Rows swapped in pairs by one turn or mirror: which row each one swaps with
The rows were stretched afterwards, more along some directions than others.
j12: [-41.4  10.1  -6.6   4.7   0.9  -4.2   7.5  -0.5   2.2  21.2  -1.4   4.1
   6.9  -7.1  -8.4 -15.1 -11.8  -6.3  11.7 -24.7  -0.7 -17.2]
j282: [ -1.9  11.2   6.0   0.2  -1.1  -6.8   7.9  11.8  -1.1   5.6  -3.9   3.8
 -16.0   1.3   7.7 -13.3  -2.9   0.1   4.9   3.6  -8.0 -12.4]
j431: [  2.8 -13.6 -10.1  15.4  12.5 -15.2   3.1 -23.6  18.6   4.2  -0.6   5.4
  -8.0  -9.4  12.1 -22.4  12.4  -2.0   2.6  -8.8  -5.4 -19.0]
j852: [ -0.6   1.0  18.8  -2.7  -7.5  -9.7  -4.1  11.4  -6.5 -25.5 -10.6  12.7
   5.5 -17.4   1.0  -4.4   3.0   9.6   7.9  -9.5  -6.4 -10.7]
j253: [ 13.2   3.1   7.0  15.1  10.2  -6.0   8.0   9.6   7.1  -3.4 -11.5   6.4
   0.8  -8.8   8.3  -9.5   5.9  22.7   0.6 -13.2  -6.9 -26.4]
j450: [ 21.8   3.2   1.1  13.6 -11.9 -20.8  12.6   7.6 -10.7   1.9  -1.7 -10.3
   3.4  -4.8   8.0 -10.7   3.8   1.4   8.1  -7.1 -20.7  -4.9]
j112: [ -5.6  -3.5 -10.7   5.7   6.3  -3.0  -3.0   8.9  11.5  16.3   5.3  -4.1
 -14.0   6.0   1.9 -18.3  -2.7 -13.5   6.4  -4.8   1.5  -5.4]
j552: [-24.9  19.4   8.6  -1.0  15.9 -26.4   3.3   5.1   2.0   9.0 -13.3  11.2
  -1.7  -6.3  -7.8 -17.7   1.2  -0.8   6.5 -20.4   1.6 -12.8]
j433: [-14.3   6.3 -10.3   1.6  -9.7  -5.4 -17.5  -3.0  -1.7  -9.0  10.9  -6.3
  -0.2   9.4   3.7  18.5   7.6  17.0   2.5  19.3 -10.5   5.1]
j264: [  8.5  -7.3  -1.5  10.7   0.6   3.5   6.6  10.7   5.7  -9.1  -7.1   6.4
  -0.6 -10.2   9.2 -13.3   1.0  12.9   3.0 -11.6  -3.7 -22.3]
j48: [-40.3  -9.0   1.1 -15.7  14.2  17.5   0.4 -18.2  23.2  27.4   7.8  11.3
  -2.7   1.1  -6.5  19.7  -1.9   7.8  -8.2  -2.0   5.5   4.9]
j80: [ -5.2  12.1 -10.9   6.7 -13.4  -1.5 -15.5  -5.5  -1.8  -1.4  10.8  -8.9
  -2.6  10.5  -3.9  19.9  14.9  19.0   0.2  16.2 -19.2   3.7]
j187: [-27.2   0.8  -6.7  13.0  25.7   5.0   5.7  -7.2  11.5  31.5   1.2  19.5
  -9.9 -15.4  -2.0 -19.4   5.1   5.6  -3.7  -3.7   1.8  -3.9]
j846: [-10.3   0.8  -4.5  -1.2  -0.6 -10.1   3.2  10.5   6.4  15.6   7.6   4.8
 -10.7  -5.6  -3.4 -16.6   3.5 -28.4  -2.2  -4.5   5.4  -1.5]
j160: [-35.4  -2.8  11.3 -16.2  13.7  14.0  -2.5 -20.7  15.1  23.9   8.0  10.8
  -1.4  -1.5  -5.1  20.5  -6.6  12.6  -4.6  -0.2   9.1  15.2]
j223: [-12.3  -5.8   2.6  14.4  25.9  -3.3   7.7   3.5   3.5  15.4  13.4   9.4
   2.7  -7.2  -7.0 -23.1  -0.4 -15.7  -4.9  -9.5   5.1   4.6]
j872: [ 14.3  -5.9  13.5 -20.0  17.6 -15.2  18.8   5.3   2.7   7.7  -1.8   2.0
 -10.9  10.2  16.8  -9.9   6.8  -7.6  -5.3  -5.1  -0.6   0.4]
j204: [  7.9   0.7   6.1   5.7   8.6 -10.1  11.1  14.6  -3.4   4.6   1.9  11.5
 -19.5 -16.3   5.3 -12.9   5.2  -3.5   2.7   4.3   1.0  -7.5]
j902: [ -3.2  -0.6 -21.4  10.6  20.6  -1.5   5.0 -17.7   6.6  19.3   6.5 -17.1
  22.7   8.3 -14.9  18.1  12.2  -1.3 -11.3  -0.5  -5.0  10.9]
j179: [-13.7   7.5 -13.7  -6.2 -17.6 -10.4 -16.1  -1.8  -5.9  -6.0   8.0 -14.1
  -0.4  18.5  -6.3  15.6   7.3   8.6   6.0  11.4 -12.8   3.5]
j938: [  3.7   8.5  10.2  13.3   4.4 -10.6   5.0  13.9  -2.1 -12.5  -4.5  19.8
   0.2 -19.4  -0.2 -17.4  11.1   2.6  -4.3 -14.0   2.3 -25.2]
j478: [  1.9 -26.1 -25.3  20.4  -0.3  12.0   8.9   4.4   9.6  -7.2  14.2  -8.0
  -2.0   8.3  13.5  -6.1  10.5 -15.8  -7.5  27.4 -10.8  -3.3]
j497: [ -3.1  12.5 -17.6  10.9 -17.2  -3.1 -14.9  -5.6  -2.2 -12.1  10.9 -14.2
   0.1  13.7  -3.3  16.7  13.0  10.8   2.4  16.2 -12.5  -1.0]
j926: [  6.0  13.7   8.0  11.6   3.8 -32.3   1.6  -0.6  -1.1  -5.9  -8.3 -11.6
  14.2   3.3   1.4   1.7  -3.1   9.5   9.9 -12.5   0.2  -8.8]
j363: [-11.6   7.4 -12.9   5.2 -15.7  -6.7  -8.1  -2.7  -1.4 -12.4  10.1  -7.5
   2.5  12.9  -3.6  17.3   9.6  15.5   3.2  12.1 -15.0  -0.7]
j57: [-13.2   9.0 -20.8  10.0 -21.5  -8.2 -16.6  -5.5  -1.2 -11.0   4.4 -14.3
  -0.4  14.2  -5.7  12.8  13.0  11.8   5.3   8.5 -15.2  -8.4]
j88: [-39.2 -13.5   8.6 -23.0  16.4  19.1   5.7 -11.8  16.4  16.0   3.9  15.5
   8.5  -1.8   1.9  30.7  -7.4  20.3  -5.4   2.7   6.9   9.2]
j451: [ 19.8  -7.7   5.7   1.6  -4.2  -8.1  -0.3   0.6   8.6  -1.0  17.4  -3.5
 -11.3  11.8   4.2   9.2   1.1  -0.6  -1.4  15.0  -7.5  14.0]
j603: [  8.7   8.4   1.8   7.0  17.6  -4.8   7.6  -2.9  -2.8  20.2  -1.1  19.1
   9.4  -5.0   2.0   5.5   2.4  22.9   3.7 -12.9   3.2  -3.6]
j985: [-32.6  -3.9  15.9 -18.6  22.5   6.5   6.5 -19.0  14.7  19.7   1.5  11.6
  11.2  -2.0  -7.4  25.6  -4.0  22.1 -14.9  -0.6  10.5  11.1]
j805: [ 22.3 -15.2   9.9  16.0  10.0  -3.4  15.6  -1.6   8.7   3.3   2.5   9.9
 -13.7 -14.9  27.0  -0.2   9.3  13.8  -1.4  17.2  -0.3   8.5]
j33: [ -9.4  -1.6 -14.7   6.3   5.1  -3.9  -3.4   8.5  15.1  11.9   7.5  -7.9
  -4.6   8.5  -1.6 -15.9  -2.4 -16.2  -1.3  -0.5   1.2  -1.1]
j645: [-33.3 -10.2   3.2 -11.9  14.4  15.8   6.7 -15.9  20.7  19.9   6.9   5.8
   3.9   2.2  -8.2  26.1  -2.7   8.1 -13.7   4.9  10.2   7.4]
j986: [  5.5 -14.9   0.9   2.5  22.7 -17.8  13.6   4.4  16.7   4.7   2.0  -6.8
 -12.1   2.2  10.3 -24.2  15.1  -6.5  -8.9 -10.1  -3.6 -12.6]
j60: [  8.2 -24.0  -7.3   4.8  13.6  -2.2  15.8   9.4   5.8  -3.8   2.9  -4.5
  -0.1  -0.7   6.2  -0.2  12.4  -2.7   2.2  -2.7  -3.9 -11.9]
j480: [  2.2   4.0 -12.0  28.3   9.1  -0.2  12.7  17.0  -0.5   4.4  19.9   0.5
  -4.1 -10.3  -1.6 -13.1  13.9  -4.9 -13.9  14.6 -12.0 -14.7]
j85: [ 34.4  -1.7  13.4  -2.1  10.0  -9.7   9.6 -16.7  -3.2 -21.2  -7.8 -18.1
   9.9  -0.1  10.3  12.6   5.4  10.8  -9.8   0.5  -5.3  -0.3]
j509: [  5.2  16.5 -16.4  16.7  -5.6   5.7  -8.3  -3.3  14.9   5.4   0.5  -9.9
  13.3  -3.8 -15.1  23.2   8.7   6.8  -7.2  10.4  -6.8 -11.3]
j545: [ -7.0   0.2 -19.2   6.1  16.1   0.5  -0.5 -17.2   5.1  17.3   7.6 -21.9
  24.1  10.5 -16.9  27.2   9.3   2.2  -9.0   6.4  -7.9  17.6]
j235: [ 17.4   2.0  16.8  -6.9   2.9  -9.1   5.3  -8.6 -11.8 -23.8  -4.5 -16.6
  14.0   1.3   4.1  18.7  -3.0   9.6   0.0   0.8  -3.6   1.4]
j950: [ -5.7 -19.0   8.6 -12.5  -3.6  -0.1   4.4  -1.9   8.8  -0.7  -6.1  21.3
 -15.1  -3.9   6.6 -17.2   3.2  -6.6  13.3 -11.8   2.5 -17.6]
j152: [-20.1  -7.3 -11.3   2.4  -3.8  -3.0  -2.1   4.9   6.2   3.8  -3.2   6.7
  -5.6  10.4   8.3  -7.6   0.7  -4.7  24.8  -9.8  -3.0  -1.8]
j9: [-17.5 -20.9  -6.1  12.0   3.5   9.7  14.2 -15.5  13.0   5.6  -6.8   5.5
  12.2  -7.4  14.6  -2.0  -6.5   4.5   2.3  -2.4   0.5  -8.2]
j329: [  6.6 -15.7  -1.8  -5.9   9.3   4.6  14.1   0.1  20.6   5.7   9.6   7.5
  -6.6   9.2   5.6  -2.2  -3.3 -17.6   1.3   2.4  -2.3 -14.7]
j175: [ -5.4  14.8 -10.6  12.0 -15.2  -4.3 -18.3  -4.8   0.9  -6.0   9.6  -4.9
  -5.1   8.9  -3.5  16.0  11.9  18.7   0.5  12.8 -14.7  -7.5]
j87: [ 23.3  -0.1  14.0  -6.0   1.1  -9.0   4.4  -2.4 -10.9 -29.1  -8.6 -16.5
  11.0   2.3   9.5  13.0  -3.0   7.8   3.9  -3.1  -3.5  -4.0]
j918: [ -0.4  -4.8 -21.0   0.6  14.8   9.2  -1.0 -15.1   5.4   9.5   7.2 -16.3
  19.1  13.2 -15.6  21.9   5.4  -6.2  -4.9   0.1  -4.6  10.1]
j507: [-46.1 -12.1  -5.9 -16.9   6.9  11.3   2.9 -20.1  17.6  26.4  12.3   4.5
   0.4   4.2  -6.5  20.7  -7.2   2.2  -0.4   1.1   7.9  18.2]
j667: [-38.8 -12.7  -5.0 -13.9   6.7   7.5   2.9 -27.1  23.4  23.3   3.4   0.0
   1.1   4.6  -6.3  18.7  -5.3   2.3  -5.6  -2.4   9.5   9.5]
j106: [  5.1  13.6  -5.6  14.3  -9.6 -10.1  -1.8  12.9  -1.3   7.8  -0.8   0.5
   9.8   5.1  -5.3   3.4 -11.6  15.7  22.3 -19.7  -3.1 -19.8]
j283: [ -5.8   3.4 -19.8   9.2 -15.8  -1.7 -10.6  -1.0   3.6 -16.0   8.4 -10.6
   0.1  18.4  -7.7  17.0  14.0  10.0  -1.4  13.5 -14.0 -11.1]
j447: [  4.4   1.7  12.9   5.2  12.6 -27.6  -0.5 -16.6  17.5  15.4   3.4   6.1
 -11.6  -3.8   5.2 -17.0  12.4  -7.7 -11.8  11.2   1.8   6.9]
j445: [ -6.2  -4.1 -14.2   5.3  19.8   0.3   0.3 -18.5   3.4  10.0   8.2 -17.1
  22.9   3.5 -13.4  23.6  11.8   2.4 -10.3   6.7  -7.4  15.3]
j994: [ 23.1  -1.0  17.3  -3.8   3.1  -7.6   6.7  -7.5 -11.4 -29.5  -7.5 -16.8
  10.7   0.7   7.9  14.6   0.4  13.5  -1.1  -0.8  -3.0  -3.7]
j259: [-22.9 -11.3  -7.4  -2.3   0.9 -10.7  -7.2 -21.2  14.8  13.8  -1.0   3.6
  -2.3   4.9  -3.1  -4.9   3.4   5.3  13.2 -22.6  -6.6   3.1]
j310: [-12.6  -4.6   8.6  -1.5   9.3 -14.6 -12.1  -1.8   8.0   6.5  13.5   1.2
  -9.7 -13.4  -3.3 -12.4   2.3 -23.1  -7.9  14.3   7.0  26.1]
j655: [  1.9  -6.2 -14.9   7.8  24.1   2.5   3.6 -13.7   6.9   9.0   6.2 -14.2
  21.0   2.2  -9.0  21.3  11.4   2.6 -12.3   6.7  -5.1  12.8]
j997: [ 29.4  -1.9  13.2  -4.1   2.4  -8.2  13.5  -2.0 -11.5 -26.8  -6.7 -15.7
   8.7   4.3   9.6  10.4   0.9   6.7  -1.2  -3.6  -2.9  -9.0]
j540: [-33.6 -11.4  -0.3 -15.7  12.7  20.7   7.1 -21.2  19.2  21.9   6.7   5.5
   4.8  -0.7  -4.2  25.9  -1.7   8.6  -8.1   1.4   8.5  11.5]
j664: [ -7.7 -10.3   3.9  -5.5   6.8   4.2  -8.4  -4.1  13.3 -27.9  -4.8  -3.3
 -18.9  -9.9   5.3 -23.5   8.8 -18.7  -3.5  -6.7  11.1 -22.9]

j112 swaps with j253
j664 swaps with j509
j179 swaps with j985
j223 swaps with j450
j264 swaps with j33
j85 swaps with j918
j451 swaps with j259
j88 swaps with j433
j282 swaps with j187
j938 swaps with j846
j655 swaps with j87
j994 swaps with j545

